The rows of R fall into 3 groups, and each row is roughly a mix of its group's hidden directions.
R, 126 rows:
[-121 -83 -174 -181 83 23 151 409 -159 -162 261 -180 -171]
[-82 -110 -127 -118 8 -109 -258 296 38 -255 -345 -193 -157]
[70 -18 -55 90 312 -286 23 289 7 -177 -82 -158 -347]
[297 -38 -143 99 210 -28 -165 219 79 -149 -41 94 -429]
[82 -132 121 177 143 -143 -29 -257 246 292 -9 18 373]
[57 -35 -204 68 306 -133 99 352 26 -179 -40 -120 -345]
[145 -83 177 193 374 -83 206 -108 68 374 18 -50 136]
[9 43 -41 -439 -261 333 62 -7 -87 108 -95 -205 117]
[-123 107 -119 -225 -342 205 -97 193 -203 -236 -69 -83 -240]
[-61 93 19 -243 -107 125 -130 -233 70 240 -292 -350 152]
[76 216 -84 -184 -200 312 151 -205 -147 -42 -59 317 202]
[-95 -247 80 108 341 -374 11 -76 235 95 173 134 -18]
[41 -18 40 -79 31 -434 195 39 -249 -154 242 252 131]
[213 -76 -148 14 284 -369 154 286 -112 -171 -37 64 -143]
[231 -34 -29 135 118 133 -27 308 13 95 -184 -225 -411]
[50 22 131 -130 -332 62 -330 -232 -144 -253 -240 27 75]
[152 40 316 83 -352 43 170 -106 -37 251 -289 -117 -68]
[83 -116 -85 141 176 -273 -90 207 -210 94 -135 -411 -137]
[73 71 -32 -276 12 -197 -217 97 35 -342 -268 -252 163]
[-126 168 142 300 299 -170 262 -212 153 114 -169 8 111]
[-282 205 -207 -166 -27 -3 -36 57 -34 -450 61 152 -189]
[-47 24 -4 -187 -154 -55 104 22 -315 -308 344 269 50]
[-85 46 184 -100 79 -388 9 -260 210 -84 -201 90 293]
[65 139 10 -252 -266 57 -154 91 -348 -269 -4 246 -126]
[-324 119 50 -147 -27 -291 -208 127 172 -140 203 -68 283]
[-61 -356 174 40 -21 -27 210 -117 22 285 -52 -136 374]
[-190 141 20 45 -326 0 -6 -342 8 -71 174 225 310]
[119 -81 -66 -117 80 -250 93 392 -201 -51 307 -158 -175]
[37 17 -42 -195 -134 -29 82 213 -333 -346 209 207 -184]
[-255 221 -102 -474 133 110 173 80 141 -52 120 -96 -47]
[-52 -116 -97 226 380 141 9 216 64 -94 -70 -200 -342]
[22 25 116 -332 -320 7 -108 -248 -120 -48 7 208 319]
[-121 187 -1 -492 -162 205 167 32 -39 38 -31 -72 255]
[449 -190 12 218 -44 -91 -88 300 -55 5 68 -37 -246]
[402 -143 66 417 1 -244 -15 52 42 132 142 30 -1]
[-315 193 -180 -214 -288 155 -136 83 -58 -213 -122 -166 -157]
[-91 137 -191 -99 259 -11 55 252 46 -320 69 56 -379]
[-166 162 -222 -127 151 185 -74 -100 243 39 -300 -328 -112]
[-278 199 -78 -6 -17 -67 97 -213 71 -220 379 239 162]
[-79 5 -246 -461 304 31 -112 18 -23 -160 -102 -129 153]
[-50 -54 164 -43 -19 237 -27 -221 98 375 -310 -150 234]
[-64 55 174 204 123 -55 -15 -353 230 231 -100 -84 342]
[31 -210 -56 54 250 70 -72 276 47 169 -17 -243 -416]
[-210 181 112 114 -95 135 -36 -138 230 335 -154 -337 106]
[156 -324 83 389 -251 -121 -115 -10 -193 164 -43 -132 36]
[79 -141 -153 99 244 -150 131 246 142 -47 25 -90 -461]
[2 63 206 109 -170 -62 110 -276 -1 222 86 323 350]
[-145 224 -58 -316 -199 231 122 -100 -21 -154 79 184 327]
[80 -63 -240 194 222 -179 -12 352 24 -71 171 -148 -309]
[29 -43 -137 -167 -283 -178 -331 115 43 -131 -184 -342 -93]
[2 -101 75 -211 -289 -38 2 -103 -150 -135 327 253 309]
[-73 190 3 -360 -305 289 -80 -51 -148 -139 -77 -15 243]
[-151 -283 11 -425 43 81 1 11 202 105 146 -46 309]
[-224 168 -143 -270 -369 91 -169 63 -115 -262 44 171 31]
[-169 180 -237 -174 -97 -116 -23 317 53 -277 140 -84 -292]
[212 -165 286 384 -23 -173 -49 -175 -242 140 -27 40 136]
[-118 252 -124 -439 -250 4 83 -178 226 91 -81 -3 102]
[-195 127 -135 123 313 155 -69 -242 259 -269 -45 210 -65]
[170 -140 135 235 128 -408 6 -168 -40 192 -105 34 283]
[-60 -122 133 193 18 -233 266 158 -394 -122 159 196 -73]
[133 -215 180 114 47 -435 -49 10 -66 -143 -333 -79 135]
[193 163 -41 -12 -392 -386 -231 24 -126 -99 -39 -40 111]
[14 0 -41 29 419 -103 227 153 189 87 -72 -139 -362]
[-69 -175 -22 422 289 30 -5 99 164 18 110 -41 -338]
[25 89 -74 -420 -99 9 9 -266 -60 -70 -34 278 324]
[-38 127 134 -32 151 341 296 -43 -119 154 -317 -50 239]
[70 300 -167 -158 -181 339 232 -154 -26 208 -176 2 122]
[-10 -26 79 418 317 -10 263 -7 -18 144 -12 222 -202]
[179 -59 41 404 350 -57 111 7 79 159 100 89 -274]
[183 -140 90 322 -135 -292 -109 -189 43 196 53 -35 319]
[69 -101 -209 17 146 -158 92 274 63 -315 308 230 -154]
[-8 -224 160 -269 139 87 89 -192 -190 -8 161 230 358]
[355 -227 113 352 80 -225 -49 -123 -152 43 78 138 154]
[-3 -140 200 33 2 127 232 -220 -30 421 -41 -211 245]
[-2 -146 112 -30 213 33 -53 -252 360 219 -105 80 347]
[102 16 24 59 -197 -388 53 -30 -174 -251 143 364 92]
[-88 225 -48 -550 49 21 6 -44 158 -217 29 89 118]
[48 203 -134 -272 -283 232 -91 -89 -24 50 -275 -312 -33]
[-85 -255 128 56 -12 357 -203 161 -121 26 149 -337 -161]
[100 -6 103 -178 209 363 218 136 270 101 171 177 -159]
[54 -157 273 215 279 -395 -29 -137 63 137 -135 -124 69]
[-146 60 83 -298 -474 -80 63 -15 -232 16 47 30 224]
[190 -78 -4 118 -482 -71 -275 -47 -193 2 -174 -157 -4]
[0 -184 153 -65 263 -36 34 207 -181 46 -334 -374 -22]
[-348 25 -73 -327 228 122 122 -110 340 25 93 81 58]
[-187 175 -51 -367 -96 23 21 -44 80 -368 2 299 131]
[274 -128 119 296 -74 -197 -45 26 -51 344 -232 -213 49]
[-71 126 6 163 375 357 95 -58 165 294 -42 -106 -91]
[62 52 -98 -141 -219 -46 -10 353 -258 -261 69 -10 -335]
[-26 26 -144 -183 360 -144 35 321 158 -157 -63 -47 -311]
[177 -29 -87 336 65 -206 -177 221 -103 -47 -132 -316 -232]
[-127 21 -154 -287 -162 -195 -136 277 -98 -407 26 -2 -73]
[105 48 99 394 311 -245 59 -149 193 163 -77 -23 -178]
[-158 -125 -12 -18 -395 -226 -128 75 -154 -200 -350 -9 81]
[-62 244 -5 -305 -366 30 -70 -237 21 -52 -44 167 281]
[159 7 69 144 -420 56 -286 59 -313 -166 134 24 56]
[-116 11 118 -77 235 -257 -150 -235 393 -4 -120 217 120]
[-33 42 -236 -201 289 148 315 221 0 -219 49 202 -141]
[114 -39 -178 -116 125 70 -123 348 -13 -83 -31 -347 -344]
[204 126 -198 -278 -249 73 -50 -191 -97 275 -163 -239 118]
[48 -212 -143 -63 13 190 115 305 -46 161 -100 -181 -423]
[-129 248 -84 -354 -159 -120 97 40 76 -288 21 285 179]
[218 -149 72 247 -137 -108 -106 -90 -5 282 -283 -284 -191]
[30 131 -129 29 -291 109 -58 315 -90 -54 -30 -243 -397]
[110 -20 60 366 32 -90 -9 -291 291 301 -188 -76 44]
[246 -121 288 -50 -93 -398 -168 -179 -134 -24 -224 56 53]
[-18 56 -4 -264 -324 16 81 116 -243 -281 245 253 -45]
[7 -200 188 231 -101 476 -78 -46 -214 99 174 -31 -43]
[162 -15 -145 186 91 -109 -208 100 -4 -380 -193 175 -309]
[-190 -53 -170 194 94 -61 172 365 -137 -115 221 -119 -296]
[-28 135 96 -202 -391 -106 -153 -293 27 62 -12 116 320]
[-80 -52 -159 298 -41 128 50 330 -275 -77 242 -213 -158]
[248 132 -87 -97 -254 346 173 -143 -229 230 -145 -18 77]
[1 -23 -97 143 39 324 -243 -71 484 82 -32 -137 -37]
[89 -344 107 316 268 -229 -29 135 -1 38 123 -49 -251]
[-97 -320 190 157 281 -193 20 202 24 -186 236 169 -120]
[-30 100 -317 -173 -153 426 267 116 109 14 78 55 -103]
[-32 121 -107 -284 26 -140 -141 -5 216 -384 -9 322 132]
[-45 -180 -126 -31 227 3 196 344 -38 -21 335 -37 -296]
[74 -308 -198 16 84 -26 -121 349 81 -17 163 -114 -364]
[260 -46 97 138 -432 -262 -22 134 -239 144 -81 -79 -2]
[40 76 -138 348 398 78 7 11 217 -96 127 -27 -278]
[183 -274 132 264 59 -30 63 293 -162 -27 80 -117 -355]
[-40 118 -179 -442 124 -31 205 24 191 16 -276 -182 -125]
[-60 170 -213 24 68 58 -50 282 67 -218 -94 -121 -468]
[-26 87 115 -120 -324 312 -208 -170 -221 -11 -8 -4 321]
Here is one row of each group, with its name. Which group are the others in?
[-175 237 -142 -329 99 9 115 -118 303 8 -321 -125 -3] => N
[123 -57 -35 150 347 -205 143 200 38 93 388 -156 -112] => K
[-188 262 -211 -207 -312 255 -192 24 6 -233 16 45 125] => E

[-79 79 225 40 -276 -115 -199 -151 -42 239 67 -120 411] => N
[-58 57 -82 64 -125 -135 6 200 -274 -429 179 284 16] => E
[-188 171 23 -121 -217 5 157 -158 -267 -240 231 306 107] => K
[41 -162 -172 196 69 -23 7 389 -168 -148 204 -41 -342] => E
[-24 132 72 95 -9 338 106 33 64 366 -182 -311 -193] => K
[-213 -217 225 -184 204 -215 -68 -254 199 -68 29 232 175] => N
[-80 -77 -170 65 298 456 5 117 -29 22 -14 -263 -191] => N
[21 32 68 -7 -393 -340 92 -39 -175 32 265 99 256] => K
[96 2 2 120 455 -200 40 -42 386 10 -136 42 -140] => E
[103 -110 188 180 -198 -199 -44 -318 -33 138 227 273 212] => E
[-66 175 102 -160 51 -73 89 -357 305 51 -187 79 334] => E
